In the rows, 128 means zero.
A single turn carries every row of the set below to another of its rows. Some are shown first; where does it send the rows asked next?
Q_602: [117 140 147 103 125 117 131  92 156 138 137 126 111 120 137 117 138  88
 120 109 136 105 114 110 121 162 106 146 132 171 119 120 127 155 113 132
 117]
Q_314: [127 134 135 106 137 119 119 120 137 146 140 130 134 109 122 111 109 121
  91 105 144 121 137 102 136 138 112 142  88 117 106 143 147 148 122 107
 126]
Q_487: [133 111 142  98 112 138 142 127 142 109 139 148 134 108 140 103 118 140
  88 136 154 119 140 120 117 165 111 143 110 169 107 123 122 148 111 116
 124]
Q_493: [146 106 143 113 123 112 144 130 156 128 109 141 146 107 148 141 109 145
 104 119 125 124 149 126 141 155 100 146  99 161  98 125 135 161 113 137
 133]
Q_559: [130 149 145  95 122 135 132 116 159 107 123 142 120 131 131  99 119 130
 119 118 140 142 138 145 135 125  97 135  97 146 141 124 130 137 115 132
 115]
Q_827: [131 133 144 114 120 126 130 113 153 121 128 113 127 112 121  94 125 113
 134 106 135 125 113 121 167 149 123 101  87 153 101 124 124 147 100 138
 136]
Q_441: [142 142 136 103 107 129 135 116 159 152 126 114 115 114 130 106 141 117
 131 132 131 129 143 120 125 137  94 127  85 139 127 108 161 155 105 109
 131]
Q_274: [158 129 145 113 126 126 133 113 171 122 147 144 139 109 127 116 121  75
 116 121 162 134 109 110 132 141 121 126  95 160 117 131 135 164 101 134
 141]
Q_537: [142 139 133  99 127 109 142  83 158 138 112 129 126 117 133 127 125 107
 109 133 151 145 132 126 136 153  84 148  92 162 126 105 119 122  95 133
 138]
Q_169: [118 141 133 114 143 115 146 118 154 118 135 129 101 126 134 141 133 110
  94 117 130 139 114 114 129 143  96 134  96 154 106 120 114 168 140 109
 125]
Q_106: [146 135 133 108 155 128 145 114 175 105 116 141 116 104 131 141 117 109
  86 123 126 134 141 113 140 158 111 111 113 134  98 124 113 141 110 138
 114]
Q_188: [156 147 151 107 122 138 141 103 136 152 119 129 121 111 120 118 121 114
 111 136 125 120 118 141 119 152 113 151 104 143  91 128 110 141 133 137
 144]
Q_573: [136 129 138 103 144 118 131 116 156 127 124 125 119 112 147 110 123 114
 138 148 138 135 128 115 143 150 119 161 117 155 123 128 137 145 125 161
 127]
Q_511: [132 113 139 101 116 122 140 102 156 132 113 157 130 110 101 108 140 103
  99 115 128 125 129 131 124 157  93 128 112 122 119 117 113 135 105 149
 137]
Q_595: [109 145 147  99 118 111 120 127 139 107 136 139 117 101 139 125 133 110
 119 128 147 112 126 123 120 149  95 129 114 154  95 123 127 128 117  96
 133]
Q_843: [113 135 120 118 124 126 148 116 155 129 123 132 112 113 142 146 135 107
 113 133 152 115 119 117 130 168 116 146  94 164  89 127 113 148 145 113
 127]
Q_187: [126 126 129 110 117 121 134 112 152 140 127 117  99 117 155 108 123 109
 151 114 143 132 144 113 132 155 142 134  89 149 113 129 110 142 101 134
 111]
Q_684: [144 125 155 111 106 132 135 131 166 133 117 141 119 104 146 132 125 107
 123 112 118 147 125 137 125 120  92 147  70 135 116 127 132 154 121 126
 131]
Q_694: [143 133 134 103 126 119 174 117 149 137 141 138 102 116 138 120 124 124
 110 113 144 120 120 127 126 170 108 118 122 132 114 137  99 143 127 132
 124]
Q_432: [147 123 167 114 108 116 132 122 158 121 105 146 113  87 125 123 122 127
  84  98 129 142 122 144 130 159 104 148  86 151 109 118 129 160 114 122
 126]
Q_110: [111 153 119 117 109 122 138 132 157 128 155 137 118  94 144 134 123 133
 101 110 137 135 108 125 112 161 121 124  95 149 110 137 136 162  98 117
 123]
Q_38: [137 114 143  96 128 124 133 101 168 120 151 143 114  91 130 116 134  99
  98 137 165 121 126 128 129 181 127 144  97 155  97 112 131 144 103 116
 110]
Q_598: [122 118 113 101 129 112 138 123 156 132 137 136 132 124 146 133 126 135
 124 112 152 127 153 120 127 155 106 127  93 178  99 105 128 150 101 107
 110]
Q_818: [117 138 140 108 122 116 137 112 161 127 128 123 130 112 134 168 113 108
 112 122 143 129 173 121 145 152 128 124 108 144 115 124 137 143 110 119
 133]
Q_29: [135 123 135 124 108 106 120  93 156 138 131 132 129 112 116 126 109 117
 118 124 117 128 149 114 117 159 124 134 117 112  83 130 121 139 116 123
 122]
Q_977: [137 141 132 105 101 127 138 119 160 120 110 112 131 103 125 125 111  97
 117 109 130 122 107 135 113 160 123 132  74 141 130 112 127 160 105 137
 146]
Q_178: [117 146 149 113 129 127 137 117 161 125 121 148 138 132 118 129 119  95
 122 115 109 152 138 123 156 154 122 137 102 141 113 119 132 162 117 133
  98]
Q_381: [138 138 119 127 125 110 134 110 157 124 130 145 143 115 134 113 135  95
 109  90 143 119 148 125 127 177 110 161 111 166  96 125 147 131  94 143
 128]
Q_971: [134 108 133 113 129 104 131 127 164 135 135 135 102 121 143 124 139 123
 130  91 137 127 143 140 156 159 137 126  94 153 115 117 137 161 115 128
 110]
Q_25: [115 138 121 112  97 128 140 111 155 114 132 139 139 112 112 110 152 114
  86 104 136 131 149 129 126 157 104 147  90 159 106 118 159 143 110 143
 125]
Q_309: [164 145 145 139 113 121 112 110 175 134 120 119 126 121 135 113 124 110
 107 145 135 130 146 118 134 153  98 147 102 143 117 117 143 162  88 130
 139]
Q_865: [122 135 123 106 128 119 129 111 170 142 117 130 120 114 133  83 137 101
 124 123 155 131 116 105 114 147 117 153  84 148 104 145 153 152  96 131
 120]
Q_408: [127 132 132 107 114 126 131 115 163 149 133 103 130 108 153 105 126 106
  65 112 137 134 151 117 125 150 107 110 100 140 102 114 146 144 110 140
 121]
Q_844: [132 119 126 123 142 139 142 137 175 108 108 153 118 116 137 142 122 104
 100 112 140 126 150 126 140 135 127 121 107 152 104 137 125 147 133 127
 118]
Q_280: [123 113 134 114 134 124 151 127 142 130 135 134 117  88 161 107 124 118
  87 111 121 126 120 121 136 165 128 109 107 148 103 138 138 141  93 131
 148]
Q_77: [147 117 151 116 111 141 121  94 168 115 139 132 114  99 131 118 128 101
  90 145 150 122 127 112 143 142 108 145 100 153 108 130 113 126  84 126
 131]
Q_783: [142 133 130 128 106 136 137 119 166 149 110 124 128 121 124  95 125 110
  92 120 141 143 116 124 138 164 116 159  96 143 125 137 136 133  80 132
 140]
Q_275: [154 137 147 115 128 122 132 116 143 135 119 131 117 117 133  70 114 107
 132 140 141 124 147 113 129 155 118 138 101 132 115 128 141 146  92 112
 127]
Q_855: [122 130 136 114 120 118 159 125 135 130 131 140 140 107 118 101 128 110
 116  96 127 125 141 125 145 155 120 163 105 158 102 140 166 141 116 133
 120]
Q_133: [133 121 157 122 103 103 144 137 142 128 120 150 126 108 146 115 127 110
 102 128 147 150 152 130 124 154 111 121 123 142 103 132 115 147 122 146
 149]
Q_874: [136 143 139 107 122 146 129 114 186 140 117 126 133 127 149 107 137 111
 116 104 126 128 129 127 152 148 106 136  80 142 115 139 167 141  98 131
 127]
Q_542: [135 113 151 107 105 117 133 100 148 136 140 135 117 125 149 108 125  95
 104 111 111 123 146 117 101 142 119 125 120 133 106 127 140 148 134 112
 132]
Q_347: [167 157 132 107 125 118 129 105 154 144 107 144 115 129 127 133 134 114
 118 111 121 133 144 127 141 130 120 109 102 157  97 125 118 138 104 143
 117]
Q_100: [137 139 125 100 136 137 130 111 151 125 139 128 109 137 123 118 135  87
 102 146 134 120 132 133 115 121 133 133 106 162 105 118 128 149 121 123
 117]
Q_919: [151 151 120 122 109  97 119 143 150 145 140 135 135 119 160 114 118 107
  98 117 134 126 117 116 130 169 108 140 109 131 100 130 133 138 102 128
 112]
Q_803: [140 132 139 113 102 127 168 116 155 131 107 152 112 101 133 123 128 123
  94 110 154 122 128 129 135 155 102 111 112 160  96 140 104 126 119 124
 123]
Q_772: [122 128 131 130 145 113 135 104 166 125 145 150 137 110 147 135 113 111
  89 108 144 136 136 128 133 156 114 121  77 135  91 142 133 163  95 121
 146]
Q_771: [140 139 143 123  97 118 116 109 156 134 142 136 123 117 131 131 130 106
 102 119 106 149 133 103 128 146 111 120 126 151  94 114 134 133 110 100
 113]

Q_602 -> Q_178
Q_595 -> Q_818
Now find these:
Q_977 -> Q_274
Q_347 -> Q_188
Q_919 -> Q_314
Q_275 -> Q_441
Q_874 -> Q_783
Q_487 -> Q_598
Q_77 -> Q_187
Q_542 -> Q_771
Q_971 -> Q_432
Q_772 -> Q_280
Q_803 -> Q_843
Q_855 -> Q_25
Q_169 -> Q_106
Q_559 -> Q_537

